In the data rows, the value 50 means zero.
Here are some points:
tensor([59, 65, 43, 50, 50, 42, 57, 65, 59, 57, 51, 42, 66, 66, 50, 34, 43, 50, 50, 34, 50, 50, 50, 50])
tensor([27, 57, 35, 58, 58, 50, 57, 49, 43, 99, 51, 42, 66, 58, 03, 42, 43, 66, 58, 42, 50, 50, 66, 34])
tensor([35, 57, 43, 50, 58, 42, 73, 57, 27, 41, 43, 58, 34, 34, 50, 58, 43, 50, 50, 50, 58, 42, 34, 58])
tensor([51, 57, 59, 50, 42, 58, 49, 49, 51, 81, 67, 34, 66, 58, 34, 34, 59, 50, 50, 58, 50, 58, 58, 42])
tensor([35, 49, 35, 58, 58, 50, 65, 49, 43, 65, 51, 50, 50, 42, 42, 66, 43, 50, 58, 58, 42, 50, 50, 50])
tensor([51, 57, 51, 50, 50, 50, 57, 57, 59, 73, 43, 42, 58, 74, 42, 34, 43, 58, 42, 34, 50, 42, 50, 50])
tensor([59, 49, 51, 50, 50, 42, 49, 73, 59, 33, 35, 42, 34, 66, 66, 34, 35, 58, 34, 26, 58, 34, 42, 58])
tensor([51, 57, 51, 50, 50, 58, 33, 33, 67, 57, 59, 34, 66, 42, 50, 50, 59, 42, 58, 50, 42, 58, 50, 42])
tensor([75, 41, 67, 50, 42, 58, 41, 41, 67, 01, 59, 58, 34, 50, 74, 58, 67, 42, 34, 50, 50, 50, 42, 50])
tensor([51, 49, 43, 50, 42, 50, 57, 41, 51, 33, 59, 50, 58, 34, 66, 58, 59, 42, 58, 58, 58, 50, 34, 42])
tensor([43, 57, 43, 58, 58, 42, 49, 33, 59, 81, 59, 42, 74, 42, 26, 50, 59, 50, 58, 58, 50, 58, 58, 42])
tensor([43, 57, 43, 42, 50, 50, 65, 65, 35, 49, 35, 58, 34, 50, 34, 50, 35, 50, 58, 50, 42, 42, 50, 58])
tensor([59, 57, 51, 66, 50, 50, 57, 41, 51, 33, 51, 34, 50, 42, 66, 58, 59, 34, 50, 50, 58, 50, 26, 58])
tensor([59, 49, 59, 42, 42, 50, 49, 57, 59, 65, 43, 42, 58, 66, 34, 34, 51, 58, 58, 42, 42, 50, 66, 42])
tensor([67, 57, 67, 58, 58, 42, 25, 41, 75, 57, 67, 26, 74, 74, 58, 34, 59, 50, 50, 34, 42, 58, 42, 42])
tensor([59, 65, 43, 34, 42, 42, 57, 73, 27, 41, 19, 58, 42, 50, 66, 42, 27, 50, 58, 42, 50, 34, 50, 66])
tensor([59, 57, 51, 42, 42, 42, 49, 57, 51, 49, 43, 50, 42, 66, 58, 42, 43, 58, 42, 34, 50, 34, 58, 50])
tensor([51, 33, 59, 42, 50, 50, 41, 49, 59, 49, 51, 50, 50, 66, 42, 42, 59, 50, 50, 42, 50, 58, 58, 42])
tensor([59, 65, 51, 50, 42, 50, 41, 49, 43, 33, 43, 50, 42, 50, 66, 66, 51, 34, 42, 58, 58, 50, 34, 50])
tensor([59, 49, 59, 50, 50, 50, 41, 49, 75, 57, 51, 34, 66, 82, 34, 26, 51, 58, 42, 26, 50, 50, 50, 42])
tensor([51, 49, 51, 50, 42, 58, 49, 57, 43, 17, 35, 66, 26, 50, 58, 58, 51, 50, 42, 42, 50, 42, 50, 58])
tensor([59, 49, 51, 58, 58, 42, 49, 57, 59, 41, 59, 34, 42, 50, 66, 42, 51, 50, 42, 42, 58, 42, 42, 50])
tensor([43, 57, 43, 42, 42, 58, 65, 57, 35, 65, 51, 58, 58, 42, 42, 42, 43, 58, 50, 66, 50, 42, 50, 50])
tensor([51, 49, 51, 42, 42, 42, 49, 65, 43, 33, 35, 58, 42, 50, 50, 58, 43, 50, 42, 50, 58, 42, 42, 58])
tensor([59, 33, 59, 50, 50, 50, 49, 65, 43, 17, 43, 66, 26, 58, 66, 58, 43, 50, 42, 34, 50, 42, 58, 58])
tensor([59, 65, 59, 66, 66, 58, 41, 41, 59, 57, 59, 34, 66, 50, 66, 50, 59, 42, 50, 66, 58, 58, 26, 42])
tensor([43, 41, 51, 50, 42, 50, 33, 41, 51, 33, 51, 66, 42, 42, 42, 66, 51, 58, 50, 58, 50, 42, 58, 58])
tensor([67, 41, 51, 42, 42, 50, 41, 57, 67, 41, 51, 50, 50, 74, 50, 34, 59, 42, 50, 42, 42, 42, 50, 50])
tensor([51, 41, 35, 58, 58, 50, 57, 65, 43, 41, 51, 58, 34, 42, 66, 58, 43, 42, 50, 58, 50, 50, 42, 58])
tensor([51, 33, 51, 58, 58, 50, 49, 41, 51, 49, 59, 42, 50, 42, 58, 58, 59, 50, 50, 50, 50, 50, 50, 50])
tensor([67, 57, 59, 66, 58, 50, 41, 41, 67, 33, 67, 34, 58, 50, 74, 50, 59, 42, 42, 58, 50, 50, 26, 42])
tensor([43, 41, 51, 42, 42, 50, 49, 33, 43, 49, 59, 50, 50, 34, 50, 66, 59, 42, 66, 66, 50, 66, 50, 50])
tensor([43, 73, 43, 50, 50, 34, 65, 65, 27, 73, 35, 50, 58, 42, 26, 58, 43, 50, 58, 50, 42, 50, 50, 50])
tensor([43, 41, 51, 58, 66, 50, 49, 41, 59, 65, 59, 42, 66, 58, 42, 42, 51, 58, 50, 50, 50, 58, 50, 34])
tensor([35, 25, 51, 50, 42, 66, 41, 17, 51, 41, 67, 50, 50, 34, 58, 66, 59, 42, 66, 66, 50, 66, 50, 50])
tensor([51, 49, 35, 66, 66, 50, 57, 49, 51, 57, 51, 26, 66, 42, 58, 58, 51, 50, 58, 50, 50, 50, 42, 50])
tensor([35, 57, 51, 34, 42, 42, 57, 57, 35, 65, 35, 58, 50, 50, 42, 58, 43, 50, 74, 58, 50, 50, 50, 66])
tensor([51, 65, 43, 42, 50, 42, 57, 65, 51, 49, 43, 50, 50, 58, 50, 42, 35, 58, 42, 34, 50, 42, 42, 58])
tensor([51, 49, 43, 66, 50, 34, 49, 41, 51, 57, 59, 26, 58, 50, 50, 58, 51, 50, 58, 58, 50, 66, 42, 50])
tensor([51, 49, 59, 42, 42, 50, 49, 57, 51, 49, 43, 58, 42, 58, 58, 42, 43, 50, 42, 34, 50, 50, 58, 50])
tensor([43, 49, 51, 66, 58, 50, 49, 33, 51, 81, 67, 34, 82, 34, 42, 66, 59, 34, 74, 74, 58, 58, 50, 42])
tensor([51, 65, 59, 50, 34, 58, 49, 57, 43, 49, 43, 66, 50, 50, 58, 50, 35, 50, 50, 58, 50, 42, 50, 58])
tensor([67, 57, 75, 50, 42, 58, 41, 57, 51, 33, 59, 34, 58, 58, 90, 42, 59, 42, 58, 58, 58, 50, 34, 66])
tensor([59, 49, 51, 50, 50, 42, 65, 73, 51, 17, 35, 66, 34, 58, 66, 58, 35, 58, 34, 50, 50, 42, 34, 74])
tensor([67, 57, 67, 50, 42, 50, 49, 57, 51, 17, 35, 58, 42, 50, 82, 58, 51, 42, 50, 42, 58, 50, 42, 58])
tensor([43, 73, 51, 42, 50, 58, 49, 65, 43, 73, 35, 58, 50, 50, 26, 42, 35, 58, 50, 50, 50, 50, 58, 50])
tensor([59, 33, 59, 50, 50, 50, 41, 49, 59, 25, 43, 58, 42, 66, 66, 50, 59, 50, 42, 42, 58, 50, 42, 58])
tensor([51, 49, 59, 42, 34, 58, 41, 41, 51, 65, 59, 58, 50, 50, 42, 50, 51, 58, 58, 50, 50, 50, 66, 50])
tensor([51, 57, 59, 58, 50, 58, 41, 41, 59, 65, 59, 34, 74, 42, 50, 50, 59, 42, 66, 58, 50, 50, 42, 42])
tensor([51, 57, 59, 50, 42, 58, 49, 49, 51, 41, 59, 42, 58, 42, 66, 50, 59, 42, 50, 66, 50, 50, 42, 50])
tensor([51, 57, 43, 66, 58, 50, 49, 49, 51, 57, 59, 34, 50, 50, 42, 50, 51, 50, 42, 58, 58, 50, 34, 42])
tensor([43, 73, 51, 58, 58, 50, 57, 57, 59, 97, 67, 18, 74, 66, 34, 26, 35, 58, 50, 34, 50, 58, 50, 34])
tensor([51, 57, 43, 58, 50, 58, 49, 49, 35, 41, 51, 50, 42, 34, 74, 66, 43, 42, 42, 74, 50, 50, 34, 42])
tensor([59, 65, 51, 42, 50, 50, 57, 57, 43, 65, 35, 50, 58, 50, 50, 42, 35, 58, 42, 42, 58, 42, 50, 50])
Here are 10 more points, each followed by its number:
tensor([43, 49, 59, 50, 58, 42, 41, 41, 51, 41, 51, 42, 58, 42, 74, 58, 51, 42, 50, 58, 50, 50, 34, 50]) 0
tensor([43, 41, 51, 58, 58, 50, 49, 49, 51, 65, 59, 50, 58, 58, 50, 50, 51, 50, 50, 50, 50, 50, 50, 50]) 1
tensor([67, 49, 59, 50, 50, 50, 49, 57, 67, 41, 51, 42, 50, 58, 58, 34, 51, 58, 34, 34, 50, 42, 50, 50]) 2
tensor([51, 49, 51, 58, 58, 50, 49, 49, 59, 41, 59, 34, 66, 42, 58, 58, 59, 34, 58, 58, 50, 66, 34, 50]) 3
tensor([51, 65, 43, 58, 58, 50, 57, 49, 51, 73, 59, 42, 66, 50, 42, 42, 43, 58, 58, 58, 42, 50, 42, 42]) 4
tensor([59, 33, 67, 58, 50, 42, 49, 41, 59, 41, 59, 42, 50, 42, 66, 50, 75, 42, 58, 50, 50, 58, 50, 42]) 5
tensor([59, 49, 59, 58, 58, 58, 33, 33, 67, 49, 67, 34, 58, 50, 58, 50, 59, 42, 50, 58, 50, 66, 42, 42]) 6
tensor([51, 57, 43, 50, 50, 42, 49, 57, 43, 49, 43, 50, 50, 50, 42, 50, 43, 50, 50, 34, 42, 42, 58, 58]) 7
tensor([51, 41, 43, 42, 58, 50, 41, 57, 67, 81, 51, 42, 50, 66, 18, 34, 51, 66, 58, 42, 42, 50, 74, 42]) 8
tensor([35, 25, 51, 58, 58, 50, 33, 25, 51, 33, 59, 58, 42, 34, 58, 66, 67, 42, 50, 58, 50, 58, 66, 50]) 9
Which of these numbered points is nearest to each point below, looking only along the 3 directions in which the first points spread most? Its number follows each.
tensor([43, 49, 43, 42, 50, 42, 57, 57, 59, 89, 51, 50, 58, 66, 10, 26, 51, 74, 50, 34, 42, 42, 74, 34]) > 8
tensor([51, 41, 51, 58, 50, 50, 49, 57, 43, 49, 51, 42, 42, 42, 66, 58, 51, 50, 50, 58, 50, 58, 50, 50]) > 0
tensor([59, 65, 59, 58, 50, 58, 49, 49, 59, 41, 59, 26, 58, 50, 82, 50, 59, 34, 42, 58, 58, 50, 34, 50]) > 5
tensor([35, 49, 51, 50, 50, 50, 49, 49, 43, 81, 51, 34, 58, 42, 26, 50, 51, 50, 58, 58, 42, 58, 58, 50]) > 4
tensor([67, 41, 67, 50, 42, 66, 33, 17, 83, 57, 67, 34, 82, 58, 58, 42, 75, 34, 58, 58, 58, 58, 50, 34]) > 6
tensor([43, 65, 43, 50, 42, 34, 57, 65, 35, 49, 35, 50, 42, 58, 50, 50, 35, 50, 42, 42, 50, 42, 42, 58]) > 7
tensor([51, 33, 51, 66, 66, 42, 49, 33, 59, 33, 59, 26, 42, 42, 74, 50, 67, 50, 42, 50, 50, 58, 34, 42]) > 5
tensor([43, 41, 43, 50, 42, 66, 49, 33, 51, 33, 59, 50, 50, 26, 58, 66, 59, 42, 50, 74, 58, 50, 50, 50]) > 9
tensor([43, 33, 51, 50, 50, 50, 41, 25, 59, 49, 67, 50, 58, 42, 50, 58, 67, 34, 58, 58, 50, 58, 66, 42]) > 3
tensor([43, 49, 35, 58, 58, 42, 65, 49, 59, 73, 59, 50, 50, 50, 18, 50, 59, 66, 58, 58, 42, 50, 66, 34]) > 4
tensor([43, 41, 43, 58, 42, 66, 41, 33, 51, 41, 67, 58, 42, 34, 50, 66, 59, 42, 50, 74, 42, 66, 42, 50]) > 9
tensor([51, 49, 59, 58, 42, 50, 41, 25, 35, 25, 59, 58, 50, 18, 74, 82, 59, 26, 58, 82, 58, 58, 34, 58]) > 9
tensor([51, 49, 51, 42, 50, 50, 57, 49, 59, 81, 43, 50, 58, 58, 18, 34, 51, 58, 50, 42, 42, 50, 66, 42]) > 8
tensor([27, 41, 43, 50, 58, 58, 41, 25, 51, 89, 67, 50, 58, 42, 18, 50, 67, 66, 50, 66, 42, 58, 66, 26]) > 4
tensor([59, 57, 51, 50, 50, 58, 41, 49, 51, 57, 51, 50, 50, 50, 42, 42, 51, 42, 50, 50, 50, 50, 58, 42]) > 1
tensor([59, 33, 51, 42, 50, 58, 41, 41, 75, 25, 59, 66, 42, 66, 42, 42, 59, 66, 42, 34, 42, 50, 66, 50]) > 2
tensor([67, 57, 51, 50, 50, 42, 49, 65, 67, 25, 43, 42, 42, 66, 74, 34, 43, 50, 26, 26, 50, 34, 26, 50]) > 2
tensor([51, 65, 59, 50, 42, 58, 49, 49, 51, 33, 51, 50, 50, 50, 58, 50, 51, 42, 50, 66, 58, 50, 50, 58]) > 0
tensor([51, 41, 43, 50, 58, 50, 57, 57, 43, 41, 51, 50, 50, 58, 66, 58, 51, 42, 50, 50, 50, 50, 34, 50]) > 0
tensor([59, 65, 51, 50, 50, 50, 41, 49, 51, 57, 51, 34, 66, 50, 58, 42, 43, 42, 50, 58, 58, 50, 42, 50]) > 1
tensor([51, 57, 51, 58, 50, 42, 41, 41, 51, 57, 59, 34, 58, 42, 58, 58, 51, 42, 58, 66, 50, 58, 34, 42]) > 3
tensor([59, 73, 51, 50, 42, 58, 57, 65, 51, 81, 43, 58, 50, 66, 34, 26, 43, 66, 58, 42, 50, 50, 66, 50]) > 8
tensor([75, 57, 59, 42, 42, 50, 49, 57, 59, 41, 43, 50, 50, 66, 66, 34, 51, 50, 58, 34, 50, 42, 50, 58]) > 2
tensor([43, 41, 51, 58, 50, 58, 41, 33, 59, 41, 59, 58, 50, 34, 58, 74, 59, 42, 66, 66, 58, 50, 58, 58]) > 9
tensor([43, 57, 51, 42, 42, 42, 49, 65, 35, 49, 35, 50, 50, 50, 42, 50, 43, 58, 50, 42, 58, 42, 50, 66]) > 7
tensor([43, 41, 43, 58, 50, 50, 49, 49, 35, 25, 59, 50, 42, 34, 66, 74, 51, 34, 58, 66, 50, 58, 34, 58]) > 9
tensor([51, 33, 59, 42, 42, 66, 25, 25, 67, 49, 67, 50, 50, 42, 42, 58, 59, 50, 50, 58, 42, 50, 66, 34]) > 3
tensor([51, 33, 59, 50, 42, 50, 49, 49, 51, 33, 51, 50, 42, 42, 58, 58, 59, 50, 50, 50, 42, 50, 50, 50]) > 0
tensor([59, 49, 51, 66, 66, 50, 41, 33, 67, 65, 59, 26, 74, 50, 58, 34, 59, 42, 58, 42, 58, 58, 42, 42]) > 6
tensor([43, 49, 51, 66, 66, 50, 41, 41, 59, 57, 59, 42, 50, 42, 58, 42, 59, 50, 50, 58, 50, 58, 34, 50]) > 3
tensor([51, 65, 43, 34, 58, 50, 65, 73, 43, 81, 43, 42, 66, 66, 34, 42, 43, 74, 58, 42, 50, 42, 50, 50]) > 8
tensor([51, 41, 51, 42, 42, 50, 41, 41, 51, 25, 51, 66, 34, 50, 66, 58, 51, 50, 50, 50, 50, 50, 50, 58]) > 0
tensor([67, 49, 59, 50, 50, 42, 57, 57, 59, 33, 51, 42, 50, 66, 74, 34, 35, 42, 50, 42, 42, 42, 42, 58]) > 2
tensor([43, 33, 59, 42, 42, 58, 41, 17, 59, 41, 67, 50, 58, 42, 50, 58, 67, 42, 58, 66, 50, 58, 50, 42]) > 3
tensor([43, 49, 43, 66, 66, 50, 49, 41, 51, 65, 67, 34, 50, 34, 50, 58, 67, 50, 58, 66, 58, 58, 42, 42]) > 3
tensor([35, 17, 35, 66, 66, 58, 41, 41, 59, 41, 67, 58, 42, 34, 50, 74, 59, 50, 50, 66, 50, 66, 50, 42]) > 9
tensor([59, 41, 51, 66, 58, 50, 41, 17, 75, 65, 75, 26, 66, 58, 50, 42, 75, 50, 58, 58, 42, 66, 50, 34]) > 6
tensor([51, 57, 43, 42, 50, 42, 49, 57, 59, 73, 51, 50, 58, 58, 26, 34, 51, 66, 42, 42, 42, 50, 66, 50]) > 8
tensor([51, 57, 59, 50, 42, 50, 49, 41, 51, 49, 51, 50, 58, 50, 50, 42, 59, 42, 58, 50, 50, 58, 50, 42]) > 1
tensor([51, 33, 51, 66, 58, 58, 33, 25, 59, 49, 67, 50, 42, 50, 42, 58, 67, 58, 42, 50, 42, 50, 66, 50]) > 3
tensor([27, 25, 43, 58, 58, 50, 41, 17, 59, 65, 75, 50, 58, 34, 34, 66, 75, 50, 58, 66, 42, 66, 74, 42]) > 3
tensor([35, 25, 43, 58, 66, 50, 41, 25, 67, 57, 75, 50, 50, 34, 34, 50, 75, 58, 50, 58, 50, 66, 58, 34]) > 3
tensor([59, 17, 51, 50, 50, 50, 41, 33, 75, 33, 59, 58, 34, 66, 42, 42, 59, 58, 34, 34, 42, 50, 66, 50]) > 2
tensor([51, 25, 51, 58, 50, 58, 33, 17, 75, 57, 75, 42, 66, 50, 34, 58, 83, 50, 58, 58, 50, 74, 66, 34]) > 6
tensor([67, 57, 59, 42, 50, 50, 33, 41, 51, 25, 43, 58, 50, 42, 66, 58, 51, 34, 50, 50, 50, 42, 42, 58]) > 0
tensor([59, 33, 51, 42, 42, 58, 41, 41, 75, 81, 59, 50, 66, 66, 18, 26, 67, 58, 50, 42, 42, 58, 74, 34]) > 8
tensor([51, 33, 51, 58, 50, 50, 41, 41, 51, 25, 51, 58, 34, 50, 66, 66, 59, 42, 42, 50, 58, 50, 42, 50]) > 0
tensor([67, 49, 67, 50, 50, 58, 49, 49, 59, 73, 51, 42, 58, 66, 34, 26, 59, 58, 42, 34, 42, 50, 66, 34]) > 8
tensor([51, 49, 67, 50, 50, 58, 41, 33, 67, 33, 67, 42, 50, 58, 74, 50, 59, 34, 50, 58, 50, 58, 50, 50]) > 5
tensor([43, 65, 51, 58, 66, 42, 57, 57, 43, 81, 51, 42, 66, 50, 42, 50, 51, 50, 50, 50, 58, 58, 42, 50]) > 4
tensor([51, 65, 51, 74, 74, 50, 49, 33, 51, 65, 59, 26, 66, 42, 58, 58, 59, 42, 42, 74, 58, 58, 34, 42]) > 3
tensor([51, 33, 51, 58, 58, 50, 41, 41, 67, 41, 59, 42, 50, 58, 66, 50, 59, 42, 42, 50, 58, 58, 42, 50]) > 5
tensor([27, 25, 51, 58, 58, 58, 33, 17, 51, 57, 75, 58, 50, 34, 26, 58, 67, 50, 58, 82, 42, 66, 66, 42]) > 3
tensor([43, 41, 43, 50, 50, 50, 41, 33, 51, 57, 59, 50, 66, 34, 42, 66, 59, 42, 58, 66, 50, 58, 50, 50]) > 3
Now 10 new points, numbered from 0 again:
tensor([59, 49, 51, 50, 58, 50, 41, 41, 67, 57, 67, 42, 50, 58, 50, 42, 67, 58, 42, 50, 50, 50, 66, 50]) 0
tensor([35, 65, 35, 50, 50, 50, 57, 57, 35, 57, 43, 42, 50, 34, 58, 66, 43, 42, 58, 66, 50, 50, 42, 58]) 1
tensor([51, 57, 51, 50, 50, 42, 57, 49, 51, 41, 43, 50, 42, 50, 50, 50, 35, 50, 50, 42, 42, 42, 50, 58]) 2
tensor([51, 33, 43, 50, 42, 66, 33, 25, 67, 65, 67, 42, 58, 50, 34, 50, 75, 42, 50, 58, 50, 58, 66, 26]) 3
tensor([43, 57, 43, 58, 58, 58, 41, 41, 51, 89, 59, 34, 66, 50, 18, 42, 59, 58, 50, 66, 50, 58, 58, 34]) 4
tensor([59, 73, 51, 42, 42, 50, 49, 49, 51, 89, 51, 42, 74, 58, 26, 34, 51, 58, 50, 42, 50, 42, 66, 34]) 5
tensor([43, 41, 43, 42, 50, 50, 65, 49, 43, 57, 51, 58, 34, 50, 26, 50, 43, 58, 50, 42, 50, 42, 58, 58]) 6
tensor([51, 49, 51, 58, 58, 50, 41, 41, 51, 73, 59, 42, 66, 58, 26, 42, 67, 58, 50, 50, 58, 66, 42, 34]) 7
tensor([51, 57, 51, 50, 50, 42, 57, 65, 43, 41, 35, 58, 34, 50, 50, 50, 43, 58, 42, 42, 42, 42, 58, 58]) 8
tensor([67, 73, 51, 50, 50, 50, 57, 57, 43, 41, 43, 42, 50, 50, 82, 58, 35, 42, 50, 58, 66, 50, 26, 66]) 9
The same question for these:
tensor([51, 57, 43, 58, 58, 42, 65, 65, 43, 49, 43, 34, 42, 42, 58, 50, 51, 58, 34, 42, 66, 42, 34, 50]) > 2
tensor([27, 49, 35, 66, 74, 50, 73, 49, 51, 89, 67, 42, 58, 42, 18, 50, 59, 74, 58, 58, 50, 58, 66, 34]) > 4
tensor([35, 57, 43, 66, 50, 42, 57, 49, 43, 49, 51, 50, 42, 26, 50, 66, 51, 42, 66, 66, 58, 50, 42, 58]) > 1
tensor([35, 49, 51, 50, 50, 58, 41, 41, 51, 97, 67, 34, 66, 50, 18, 42, 67, 58, 66, 58, 42, 58, 74, 34]) > 4
tensor([59, 65, 59, 42, 50, 50, 57, 73, 35, 33, 27, 58, 34, 50, 58, 50, 27, 50, 34, 34, 50, 34, 34, 66]) > 8
tensor([43, 49, 35, 66, 66, 42, 49, 33, 59, 89, 67, 42, 74, 50, 10, 50, 59, 66, 50, 58, 42, 58, 66, 34]) > 4
tensor([67, 49, 59, 50, 50, 58, 41, 41, 67, 57, 51, 50, 58, 58, 58, 42, 51, 50, 50, 50, 50, 50, 50, 42]) > 0
tensor([59, 57, 43, 66, 74, 50, 41, 49, 51, 73, 59, 26, 66, 58, 50, 42, 43, 58, 50, 58, 50, 58, 42, 34]) > 7
tensor([43, 73, 43, 42, 42, 50, 65, 89, 19, 33, 19, 74, 34, 50, 58, 58, 19, 50, 42, 34, 58, 34, 42, 58]) > 8
tensor([59, 33, 59, 34, 50, 50, 41, 49, 67, 65, 51, 58, 58, 82, 26, 26, 51, 66, 42, 26, 34, 50, 82, 50]) > 5
tensor([51, 57, 43, 58, 74, 42, 73, 73, 35, 65, 51, 58, 50, 50, 42, 50, 35, 58, 50, 42, 58, 42, 42, 58]) > 6
tensor([35, 65, 43, 50, 58, 34, 57, 73, 35, 65, 35, 50, 50, 50, 50, 58, 27, 58, 50, 50, 66, 42, 42, 58]) > 6
tensor([51, 33, 51, 50, 58, 50, 57, 41, 67, 81, 67, 50, 50, 58, 34, 42, 59, 58, 58, 50, 50, 58, 66, 42]) > 7
tensor([43, 41, 51, 42, 34, 50, 57, 49, 51, 81, 43, 58, 50, 66, 18, 34, 43, 50, 58, 42, 42, 50, 74, 50]) > 5
tensor([51, 41, 51, 42, 50, 50, 49, 49, 51, 73, 51, 58, 50, 58, 18, 34, 51, 58, 50, 42, 42, 42, 74, 42]) > 5
tensor([43, 49, 43, 50, 50, 50, 49, 41, 51, 73, 59, 58, 58, 50, 18, 50, 51, 66, 58, 42, 42, 50, 74, 42]) > 5
tensor([35, 41, 59, 50, 50, 50, 49, 33, 59, 81, 59, 34, 82, 42, 18, 50, 59, 50, 66, 58, 50, 58, 58, 34]) > 4
tensor([59, 41, 51, 42, 50, 50, 33, 41, 51, 17, 51, 66, 42, 50, 66, 66, 59, 42, 42, 50, 50, 50, 50, 58]) > 9
tensor([35, 49, 35, 58, 42, 42, 49, 33, 35, 57, 59, 50, 50, 26, 42, 74, 51, 42, 58, 66, 50, 58, 50, 50]) > 1
tensor([35, 57, 43, 50, 66, 50, 57, 49, 43, 81, 51, 34, 58, 50, 18, 50, 51, 58, 58, 66, 42, 58, 50, 42]) > 4
tensor([27, 41, 27, 74, 58, 58, 49, 33, 59, 81, 75, 50, 66, 42, 18, 66, 67, 58, 58, 66, 42, 66, 66, 42]) > 4
tensor([51, 33, 59, 50, 58, 42, 41, 33, 75, 89, 59, 26, 58, 82, 26, 26, 59, 58, 50, 42, 50, 58, 66, 26]) > 5
tensor([67, 41, 51, 58, 58, 50, 41, 41, 67, 57, 59, 34, 42, 58, 58, 34, 59, 58, 50, 42, 42, 42, 50, 42]) > 0
tensor([51, 49, 43, 42, 50, 42, 57, 57, 59, 57, 43, 42, 50, 66, 34, 34, 43, 66, 42, 34, 42, 50, 58, 42]) > 5
tensor([43, 73, 51, 42, 50, 50, 65, 65, 43, 81, 43, 26, 66, 58, 42, 50, 35, 50, 66, 50, 50, 50, 34, 50]) > 5
tensor([35, 41, 35, 50, 58, 50, 57, 49, 43, 49, 51, 50, 50, 34, 50, 74, 43, 50, 50, 58, 58, 66, 42, 58]) > 1
tensor([51, 57, 51, 34, 50, 42, 57, 73, 43, 49, 27, 50, 34, 58, 50, 50, 27, 66, 34, 34, 58, 34, 50, 50]) > 8
tensor([59, 49, 43, 58, 66, 50, 57, 49, 59, 73, 67, 34, 74, 50, 42, 42, 59, 58, 50, 42, 50, 50, 42, 50]) > 7
tensor([51, 49, 51, 42, 50, 50, 49, 57, 51, 41, 51, 50, 42, 50, 50, 42, 51, 58, 50, 42, 42, 42, 50, 50]) > 2
tensor([27, 49, 51, 42, 34, 42, 49, 33, 35, 57, 51, 58, 58, 34, 58, 74, 59, 34, 74, 74, 58, 66, 50, 58]) > 1
tensor([59, 17, 51, 42, 42, 58, 49, 41, 51, 33, 59, 74, 34, 58, 66, 58, 59, 50, 58, 58, 50, 50, 58, 58]) > 9
tensor([43, 49, 51, 50, 50, 42, 41, 41, 67, 73, 67, 42, 66, 58, 26, 42, 59, 58, 58, 42, 42, 58, 74, 42]) > 7
tensor([35, 41, 43, 42, 50, 42, 57, 41, 35, 49, 51, 74, 34, 34, 34, 66, 51, 50, 50, 58, 50, 58, 58, 50]) > 1
tensor([51, 65, 51, 42, 34, 42, 57, 65, 35, 33, 27, 66, 42, 58, 58, 34, 35, 50, 58, 42, 50, 42, 42, 66]) > 8
tensor([51, 49, 59, 58, 66, 42, 49, 57, 59, 49, 59, 26, 58, 58, 74, 42, 51, 34, 50, 34, 58, 58, 26, 50]) > 0
tensor([59, 73, 59, 42, 42, 42, 57, 73, 43, 49, 27, 50, 42, 58, 58, 42, 27, 50, 42, 34, 50, 34, 42, 66]) > 8
tensor([67, 41, 59, 42, 34, 66, 41, 41, 67, 49, 59, 58, 50, 66, 42, 34, 59, 50, 50, 42, 42, 50, 74, 42]) > 0
tensor([51, 49, 43, 42, 42, 58, 57, 57, 43, 57, 51, 74, 42, 58, 26, 42, 43, 74, 50, 50, 42, 34, 82, 50]) > 6
tensor([67, 65, 51, 42, 58, 42, 65, 81, 35, 41, 27, 58, 42, 58, 58, 42, 27, 58, 42, 26, 58, 34, 42, 58]) > 8
tensor([35, 65, 51, 58, 50, 50, 49, 49, 43, 81, 59, 42, 66, 50, 26, 42, 43, 50, 66, 50, 50, 50, 58, 42]) > 4
tensor([59, 65, 59, 50, 42, 58, 57, 57, 43, 49, 43, 58, 58, 50, 58, 50, 35, 42, 50, 50, 58, 50, 42, 66]) > 2
tensor([67, 41, 51, 50, 50, 58, 49, 49, 51, 17, 59, 50, 34, 42, 66, 58, 59, 50, 42, 50, 58, 50, 42, 58]) > 9
tensor([43, 41, 51, 58, 50, 58, 41, 17, 67, 81, 75, 50, 66, 50, 10, 42, 67, 50, 58, 66, 34, 66, 74, 34]) > 4
tensor([35, 57, 35, 58, 66, 42, 57, 57, 35, 57, 59, 50, 58, 34, 42, 66, 43, 42, 66, 66, 50, 58, 42, 58]) > 1
tensor([59, 57, 59, 50, 42, 58, 41, 41, 59, 49, 59, 50, 66, 50, 58, 42, 51, 42, 58, 50, 50, 58, 50, 42]) > 0
tensor([43, 49, 59, 58, 50, 66, 25, 17, 51, 57, 75, 34, 66, 34, 58, 66, 75, 26, 66, 82, 50, 66, 42, 34]) > 3
tensor([67, 49, 51, 58, 58, 42, 49, 57, 43, 09, 51, 50, 34, 42, 90, 66, 51, 42, 42, 58, 58, 50, 18, 58]) > 9
tensor([51, 33, 51, 42, 42, 50, 41, 41, 51, 09, 51, 66, 26, 42, 58, 66, 51, 50, 42, 50, 42, 42, 58, 58]) > 9
tensor([59, 57, 51, 50, 50, 58, 49, 57, 59, 49, 35, 58, 58, 50, 50, 42, 51, 50, 42, 42, 50, 50, 58, 50]) > 2
tensor([43, 17, 51, 42, 42, 58, 49, 41, 35, 00, 51, 82, 18, 42, 82, 74, 51, 34, 42, 66, 58, 50, 42, 74]) > 9
tensor([27, 41, 43, 50, 50, 50, 57, 49, 35, 41, 51, 58, 26, 34, 50, 74, 51, 50, 50, 66, 58, 50, 50, 58]) > 1
tensor([67, 41, 51, 66, 66, 50, 41, 41, 75, 49, 67, 42, 58, 66, 50, 26, 59, 58, 50, 50, 42, 50, 58, 34]) > 0
tensor([51, 41, 51, 58, 58, 42, 49, 41, 51, 25, 59, 50, 34, 34, 58, 74, 59, 50, 42, 50, 50, 58, 50, 50]) > 9
tensor([67, 33, 59, 50, 50, 50, 41, 41, 75, 41, 59, 58, 58, 66, 66, 42, 59, 58, 58, 50, 50, 58, 58, 50]) > 0
